A state moves one step at a time under one of 6 hidden systems, and each row is a state written as 22 numbers. Each run below is a few steps of one system.
path 1, z122, 8 rows:
[[  5  20  21  10  11  43  13  14  17  22 -16 -14   5   8 -25 -20  -9 -19
    8 -10   4  -6]
 [-21   0 -27   6  -3 -18   8   5  -4   2  -3  42 -16 -15  25  11  -3   1
   -6  15 -19  13]
 [ 20 -31  14 -12  -5   3  -5 -19   9 -30  -3 -17  21  -2   2 -10  18  10
    9 -22  17  -7]
 [ -3  28   5  -1   0   7  -1  18  19  31   5  -4  -6 -12 -13  -6 -22  -4
   10  16 -17 -14]
 [-14 -15   6  11   7   5   2 -10 -24  -7 -13  30   3  -6  11  14  -1  12
   -8  -9  -5  22]
 [ 11 -14 -16  -4   1   3   0   0  21 -22   3 -20   6  -4 -19  -4   9 -15
   14   4  -3 -14]
 [  0  29  10  10  -9   3   2  -2  -2  17   8  13  -3 -19  19  -3 -16   6
   -9  -5  -5 -17]
 [ -5 -21   5 -10   1  10   1  -4   7  -2 -25  14   6   3   2 -11  13  -5
   11  -6   2  29]]
path 2, z340 (8 x 22):
[[ 18  15  24 -12 -45 -24 -24 -32 -20 -27  21  25  27 -38  67   0  13  15
   -7 -20  -1 -22]
 [  2 -24  16 -15  22  36  14   8  74  15 -19 -28   6  15 -39 -46   8  -2
   35  -2   1  18]
 [ -7  -6 -10  -8  -6 -43 -26  16 -38  32  -1  12 -23 -37   2  54 -43  25
   -2  32 -23  -9]
 [ -3 -13  33  31  20  52   0 -27  -7 -58  12  14  48  10 -10   2  18   4
    7 -34  -5   6]
 [-14  21 -64  13   2 -13  24  30  37  20   6   0 -37 -10 -12 -13 -10 -38
    3  38 -17 -26]
 [ 10   1  32 -12 -35  -9  -8 -27 -23   0 -23  39  20 -38  64  -5   6  13
   -6 -29   1   6]
 [  7 -39  -1 -30  15   6  -4   6  61 -14   0 -34   6  21 -43 -26  19   1
   38  15  -3  19]
 [ -3  11   4  12   2 -21 -19  11 -25  38  13   3 -16 -43  -2  44 -50  35
   -6  14 -17 -31]]
path 3, z900 (8 x 22):
[[ 12  29   1 -11 -44  -6 -11 -14   3 -37  17  16  26 -13  43 -23  26 -37
    7  -3 -11 -14]
 [  7 -22  19 -21  -4   7  18 -11  69  22 -15  -2  -2 -12  13 -47   5  28
   19 -16  11  10]
 [  0 -25  13 -26  -5 -13 -33  14 -13  31 -24   2   3 -39 -19  37 -36  15
   28  22 -23   7]
 [-16 -22  13  32  34  31  -8 -12 -15 -42  22  14  25   1 -28  30  -7  19
    5 -11 -20   0]
 [-21  32 -45  38   7  22  27  13  18  -5   1  25 -17 -10  -4  -7  -9 -44
   -5  12 -20 -22]
 [  4  22   9 -17 -42  -6  -4 -15   3 -17  -7  34  19 -14  53 -31  27 -29
    3  -5 -10  11]
 [ 13 -42   6 -32  -3  -7   2  -9  64   8 -13 -16   4 -14   1 -32   8  26
   34  -2   5   9]
 [  3 -14  24  -5   1  -2 -27   9 -10  33 -10   0   8 -45 -20  38 -46  29
   20  13 -24  -8]]
path 4, z340, 8 rows:
[[  0  -9  49 -10  13  19 -24   1  -1  13   0  -5  22  -1 -24  12 -15  26
   17  -4 -15  15]
 [-23 -14 -26  26  33   9   5  11 -11 -10   8   8  -9   7 -34  32 -16   0
    1  17 -19   4]
 [ -3  20 -18  28 -13  11   8 -11 -18 -29   8  25   3 -22  23   5   2 -25
  -13  -7  -2 -28]
 [  2  10  -5 -13 -17   5  17  -3  44  -1 -12  10   2  -1  24 -48  23 -23
   13  -1  -1   8]
 [ 11 -26   5 -33 -13 -31 -10   1  19  32 -14 -10 -10 -23  13  -3 -12  30
   13   9   2   7]
 [  6 -22  37  -7  14  15 -28  -2 -12  -9   6 -15  27  -3 -33  24 -13  24
   19  -3 -10   6]
 [-24  10 -20  34  28  20   6  13  -2  -8  21  12  -5   6 -31  22 -20  -6
    1  16 -24 -10]
 [ -6  13 -19  28 -17   9  15  -9 -16 -19 -12  34  -1 -24  32   1   4 -29
  -15 -11  -3 -12]]
path 5, z864 (8 x 22):
[[-13  50   6  12  15 -12  -5  22 -36  39  27   1 -23  20  -8  22 -27  13
  -32  15  -4  -7]
 [ -6 -11 -14  22   3  10  17 -14 -42 -32 -26  30  -1  19  22   2  28 -28
  -27 -23  22  24]
 [ 10  23 -25 -14 -13 -20   7   5  32 -14  32 -27 -12  24  11 -39  27 -18
   -3  11  14 -14]
 [ 25   0  37 -27 -14 -21  -9  -4 -23  41 -28 -13  -8  -5  21  -4  -6  26
  -15 -18  32   6]
 [ -8 -20  17 -20  25   4 -10   8  -9 -12  -3  -7   8  49 -30   1  19  -1
   10  12  -1  52]
 [ -9  12 -27  21  22 -28   4  10 -26   5  33 -11 -34  18  -9  28 -13  20
  -31  14   9 -18]
 [ 11  23   7  14 -10  16   5  -5 -46 -16 -15   2   9  15  12  -3  18 -41
  -28 -24  27  -4]
 [ -4  24 -10 -18  -6 -16  18   0  38   5  17   4 -13  30  27 -50  30  -2
   -8   4  10  16]]
path 6, z122, 8 rows:
[[ 16  -5 -22  15 -10  -5  -4  -5 -13 -25  10 -19   0 -22  -4  18  -5 -12
   -8  -4  11 -46]
 [  0  41  24   1  -8  26  11   0   9   5  -1  13  12   8  16 -33   9 -23
   -6 -12  -2   4]
 [-11 -22 -18  -9   4 -20  16   1  29  19 -12  14 -23  -4  15 -15   1  21
    1   5   1  23]
 [ 17 -20  19 -21 -10 -16 -29  -3 -16  -7   0 -14  15 -17  -4  22  -8  11
   13   4  -2  -6]
 [ -9  14  18  17  22  32  -2   8   5   0  15  -5  11  13 -32   4 -10  -1
    4   0 -15  -2]
 [ -9  -1 -33  23   4   2  20   2 -14  -2 -14  18 -18 -12   6  12  -7 -17
  -15   1   3  -9]
 [ 11   3   1 -11 -21  -1  -3 -12  10 -27   2  -2  15  -1  22 -22  24 -17
    6  -9   5  -4]
 [  1   6  14 -10   0  -4   9   5  33  34   2  -6 -11  -4   4 -22 -10  23
    6   0   3  -2]]
path 7, z703 (8 x 22):
[[  8 -21  42 -55 -31 -31 -48 -15 -12 -14  -1  25  36 -14  34   4  17  26
   30   8 -23  46]
 [ -1 -16   3  16  52  23  11   8  43  -2  40 -49  -5  40 -64  -5 -10  41
    5  -3   8 -16]
 [ -5  12 -21  20 -11 -10 -15  21 -70  21 -21  24 -16 -40  -2  61 -46 -26
  -14  19 -15 -19]
 [-27  -2  -1  27  11  39  26 -28  20 -55   6  56  26  17  29 -31  39 -10
    0 -24 -11  33]
 [ 29   7 -42 -19 -28 -23  19  12  46  26 -14 -50 -32 -19   3 -35   0 -28
    4  12  30 -44]
 [ 11   3  75 -41 -23  -4 -41 -12 -21  21  -9  17  34 -20  25   5  -6  34
   17  -6 -15  29]
 [-21 -29 -13  12  60  12  15  13  33  -1  24 -21 -19  49 -60   5  -3  34
    7  17  -3  23]
 [  5   1 -33  24 -18 -18 -17   4 -63 -12  -2   8  -7 -45   0  59 -30 -23
  -12  12  -9 -44]]
path 8, z542:
[[ -8 -44 -42  18  17 -18  30 -14  -3 -11 -14  10 -30   6  11   4   8  21
  -23 -12  26   7]
 [ 23  19   7 -22 -31   1 -21   1  -7 -29   2 -16  27   2   3 -13  22 -49
   15   6  -5  -6]
 [ -5  29  18   4  10  -3  18   4  22  45  13   0 -22   4  15 -23 -17  39
  -17 -13  13  -7]
 [  5 -38  -6 -20   3 -11  -8  11 -26   4 -39  -2  -5   5 -18  22   1 -14
    8   8   7  32]
 [ -2  24  16   7  11   4 -20  -2  -6 -26  52 -12  16  19 -11  12   1  13
   -4   6 -12 -16]
 [  3   0 -25  25   0   4  26   2 -15  16 -23   2 -25 -12   9   3 -11 -12
  -27 -14  26 -20]
 [  1  10   2 -26 -19 -15 -12   2   0 -12   3  17  10  13  22 -14  23 -24
    8  15 -11  27]
 [ 12  -3  13  -4  12  -2  10  -3  30  15  13 -32  -8  12  -7 -21   2  32
   -3 -17  25 -13]]
path 9, z703, 8 rows:
[[ -3 -70 -27  33   1  -8  -2 -28 -25 -49 -14  26   9 -57   9  52 -16  24
   -1 -15  -8 -25]
 [-10  32  -2  23  -6  64  15   8  50 -20  -4  19  30 -18 -18 -32   2 -61
   36   3 -36 -20]
 [ -3  -2 -21 -11 -22 -35  22  -2  52  55 -16  20 -37 -51  48 -27 -23  37
    0   5   0 -17]
 [ 16 -67  39 -37  -4  16 -31 -12  22 -13 -35  -4  42 -25 -19   5   1  15
   50  -2 -15  31]
 [-21   7 -14  18  30   7  -9  19  47   7  54 -13  -7  -7 -42  18 -35  33
   24  35 -44 -27]
 [-12 -31 -12  41   9  21  12  -7 -30   7 -41  37  -5 -63   3  43 -41   9
   -5 -19  -8 -20]
 [-22  -3 -23   7  -7  29  12  -5  51 -35  -7  46  19 -15   8 -33  21 -45
   40  12 -43  16]
 [ 19 -11 -11 -12 -23 -19  12  -9  66  31   1 -20 -18 -55  26 -31 -16  30
   11  -6   9 -48]]
path 10, z864:
[[-20 -51  24 -15  35   7   0   1  -3  13 -29  21  -1  27 -19   7   1  36
   11   3  -3  72]
 [ -8 -13 -46  15  23 -20 -12  16 -23 -26  36 -24 -17  16 -42  44  -9  -4
   -5  33 -10 -15]
 [  4  51  11  40  -6  28  15  -7 -42  -7  12  13   5  -2  18   2  -5 -20
  -37 -30  16 -36]
 [ -4  12 -17 -14 -17   2  31  -2  36   6 -28  24 -13  10  33 -54  31 -36
    0  -3   9  23]
 [ 26 -33   3 -48 -22 -47 -20 -10  21   5   3 -26  -2 -11  18  -8  10  37
   15   4  14  -3]
 [  7 -12  48 -11  27  23 -22  10 -19  16  -5 -30  15  21 -48  18 -18  22
    8  -3   2  15]
 [-34  16 -26  29  30  -1   5  20 -31   3  15  30 -17  24 -17  32 -15  -8
  -17  23 -22  20]
 [  3   8 -37  33 -10  -1  17 -14 -26 -42   9   9  -6  -4  26   2  17 -26
  -28 -20  21 -29]]
path 11, z900:
[[ 19  53  -6 -15  -2 -21   1  25 -19  25  20 -49 -28  52 -14 -14  10 -24
  -28  12  31 -12]
 [ 13   5   9 -12   3 -38  10  -4 -42  20   1 -17 -29  44  26  -5  17  32
  -51 -21  55  20]
 [ 28  -8  -7 -23  11 -22  -5  20 -27  15  -5 -67 -26  49 -36   6   7  -7
  -20   2  50   3]
 [  7  32   9   4  16 -29  -4   8 -47  21  33 -32 -26  45  -6  18  -4  27
  -48  -6  36 -10]
 [ 10   8 -12   8  19  -8  21  10 -47   9 -16 -29 -31  60 -14  -3  18 -15
  -48 -14  56  14]
 [ 16  34 -16 -18  -5 -41  -4  13 -31   6  26 -45 -29  54  -2  -5  20  -7
  -34  10  38  -3]
 [ 24   8  13  -9   4 -24  13  -2 -35  27  -5 -41 -27  40   9 -12  12  21
  -46 -27  66   1]
 [ 17   9   4 -24  14 -28  -8  21 -38  30   1 -52 -31  58 -32   7   5   3
  -28   9  42  14]]
path 12, z542:
[[  6  -8 -21 -36 -18 -50 -23   6   2  -8  17 -10 -10   6  10   6  12   2
    8  33  -9  13]
 [ 17   3  36   5  10  16   3 -12 -19  -2   5 -25  12  19  -2  -8   5  22
  -20 -36  34 -10]
 [ -4  25 -19  -2   3  -8  -2  28 -20  29 -10  -3 -21   9 -20  13 -15 -31
   -8  26  -2   5]
 [ -4 -11  -3  -3   2 -26  -5 -16 -18 -22  21   9  -5  14  24   9  16  29
  -19  -8   9  13]
 [ 19  13  -2  -1  -3  12   7   8  -3  -5  -7 -31  -2  22 -14 -16  12 -32
   -9  -7  27 -14]
 [ -1  23   3 -14 -13 -29  -9   8 -15  29   7   6 -18  -4  20  -1  -9   9
  -13  14   1   5]
 [  3 -17  10  -5  15   2   3  -2 -16  -8  -9  -9  -2  36  -7  -4  17   6
  -13 -15  23  26]
 [ 10  17 -11  -4  -2 -14 -11  15 -15   2  18 -27  -8   7 -16  14  -6 -15
   -5  16   3 -21]]

Name the system that made each run.
path 13 (2 x 22):
[[ -5  -4 -41 -18 -18 -45  31   1  49  40 -17  16 -46 -24  50 -37   2  15
   -6   9  13   2]
 [ 41 -31  54 -47 -28   0 -45  -7 -32   1 -37 -27  36 -22  -6  14  -1  -1
   25 -11  12   8]]
  z900
path 14 (2 x 22):
[[ 23 -18  34 -26 -17   5  -9   7  33  52 -37 -24   2 -46  -9 -10 -32  19
   30  -4   2 -16]
 [-23 -16  42   0  31  29 -21   8 -20   9  -7  31  20   4 -29  33 -23  26
   22   8 -37  45]]
  z542
path 15 (2 x 22):
[[ 20 -43 -22  -4 -12   5  -3  -9  17 -36 -15 -22  13 -29 -13   0   7 -16
   23  -1   5 -25]
 [ -4  36  34   6   0  22  -8   3  22  22  23  10  13 -18  -1 -10 -22  17
   12   1 -26 -17]]
  z900
path 16, 2 rows:
[[ -3 -30  -9 -26  -4 -53 -25   9 -35  27 -13   9 -23 -13  10  40 -18  34
   -2  27  -4  25]
 [  1  -1  19  15  26  27  -5 -12 -29 -50  27 -16  28  50 -28   8  26  -5
  -12 -17  11  12]]
  z542
path 17 (2 x 22):
[[ 34   1  56 -50   8  -6 -18  15 -18  48 -19 -59  -3  53 -26 -16   9  17
   -7 -11  46  31]
 [-12   8   2  -7  31 -38 -35  18 -67  -7  46 -13  -9  56 -30  52  -4  27
  -22  32  -6  30]]
  z703
path 18:
[[  8 -27 -43  36  19  29  20 -12  19 -72  18 -35  12  19 -34  -6  28 -31
    0 -17  19 -37]
 [  9  71 -11  11 -43  -4  21   5   9  34   0  13 -20 -31  50 -32 -10 -33
  -21  -5  10 -47]]
  z122
path 19, 2 rows:
[[-19 -36  -2 -26  13  15  -9   4  18 -43 -20  25  27  36 -22 -14  41 -32
   37  22 -27  75]
 [  7  -8 -35  25   9 -27   8  -3  26   3  47 -32 -27 -34  -5  19 -35  51
  -11   1   6 -73]]
  z122
path 20:
[[-15   6 -47 -21 -10 -42  -3  17  -5  -4   4  18 -28  17  16   1  18 -24
   -4  41 -12  33]
 [ 26 -11  20 -11  -6 -10  -4 -24   3 -25  17 -34  11  20  13 -21  27  27
  -11 -29  36 -15]]
  z542
path 21, 2 rows:
[[-23  12 -60  25   8 -23  11  11  38 -10  50  12 -27 -20  -6   9 -16   2
    7  38 -34 -35]
 [ 11   2  26  12 -32  31   6 -22  -7   0 -39  36  28 -61  39 -11 -10 -15
    6 -37  -3 -18]]
  z340
path 22, 2 rows:
[[ 13 -31  -3 -14   5 -40  17 -12   1  28 -12 -22 -35   9  21  -7   1  58
  -28 -20  49   4]
 [ 16  -7  26 -25  -2  10 -44  13 -41 -26  -3 -20  35  22 -40  28   9 -30
   21  17 -13  22]]
  z703
path 23:
[[ -7  24  13 -27  12 -27 -14  22 -24  31  11  -3 -19  51  -6   0   6   6
  -15  23   3  45]
 [ 12 -21 -15   3  16 -30  -4  -1 -35 -13  19 -40 -18  31 -18  25   4  23
  -28  -4  40  -6]]
  z542
path 24, 2 rows:
[[-22 -28 -79  -5   6 -34  19   7  24 -41   3  19 -27  33   2 -12  41 -34
    5  37  -7  38]
 [ 45   3  23 -25 -43 -15 -17 -25  19 -22  21 -41  24 -24  31 -27  18  13
    4 -30  27 -52]]
  z542
path 25 (2 x 22):
[[ 13   8 -48 -18 -45 -13 -15  22   8  -6 -31   0   1 -49  -1   3  -6 -82
   35  41 -28 -23]
 [ -6  12  52   0  -7  14   8 -34  50   6  26  29  21 -21  50 -40   2  65
    6 -37  -7  -1]]
  z703
path 26 (2 x 22):
[[  2  26 -46  23  14 -11  30  13   2  -4  25 -35 -37  39 -16 -12   8 -21
  -33   4  32 -28]
 [ 21  13  -6 -29 -47 -50 -15  -7 -46   6 -18   4  -7 -13  53  -1  17 -16
  -22  -3  22   4]]
  z542
path 27, 2 rows:
[[-36  78 -15  44  -3  33  30   7  30   8  31  50  -5 -11  26 -29 -13 -31
   -9   9 -39 -22]
 [  2 -20 -10 -30 -40  -9  10 -18  17 -11 -54  49   9 -24  60 -38  33 -35
   14  -8   0  38]]
  z900
path 28, 2 rows:
[[  8  12  24 -12 -16  22  -8  -7  -7 -21  -7  13  28  10  13 -21  24 -30
    7 -12  -1  17]
 [ -7 -16 -19 -11   4 -21  12   0  51  12  11  -1 -18 -10   3 -18  -3  27
   13  12  -7  -2]]
  z900
path 29 (2 x 22):
[[  0  16 -18 -13 -36 -25  -2   5 -16  20 -26  34 -14 -32  45  -2  -4 -26
   -6  13  -5   7]
 [  0 -12  26 -20  13   4   4 -11  35 -10  13  -5  10  38   5 -39  30  24
    9 -12   8  35]]
  z542
path 30 (2 x 22):
[[ 11  11   1 -13   0 -32 -11  11 -10  33  18 -24 -21   3  -2  12 -19  28
  -14   8  14 -16]
 [ -4 -15  23   6  17  19 -11  -1 -44 -17 -11  13  18  17 -15  26   2  -1
   -2 -10   0  28]]
  z703
path 31:
[[  4  -9  -9 -51 -41 -13   1  -6  55 -16 -26  21  16  -5  37 -59  48 -47
   38  17 -16  40]
 [  2 -22  27 -21   9 -33 -12 -13  53  42  31 -12 -10 -33  12  -1 -31  98
   12   2  -5 -16]]
  z122
path 32 (2 x 22):
[[  6  -3  53 -26   1  56 -24   2  26 -25 -17   2  58  13 -33 -24  20 -36
   53   1 -31  35]
 [-36 -14 -40  17  15 -27  13   0  52  15  33  39 -28 -42  16  13 -32  56
   11  29 -38 -13]]
  z900
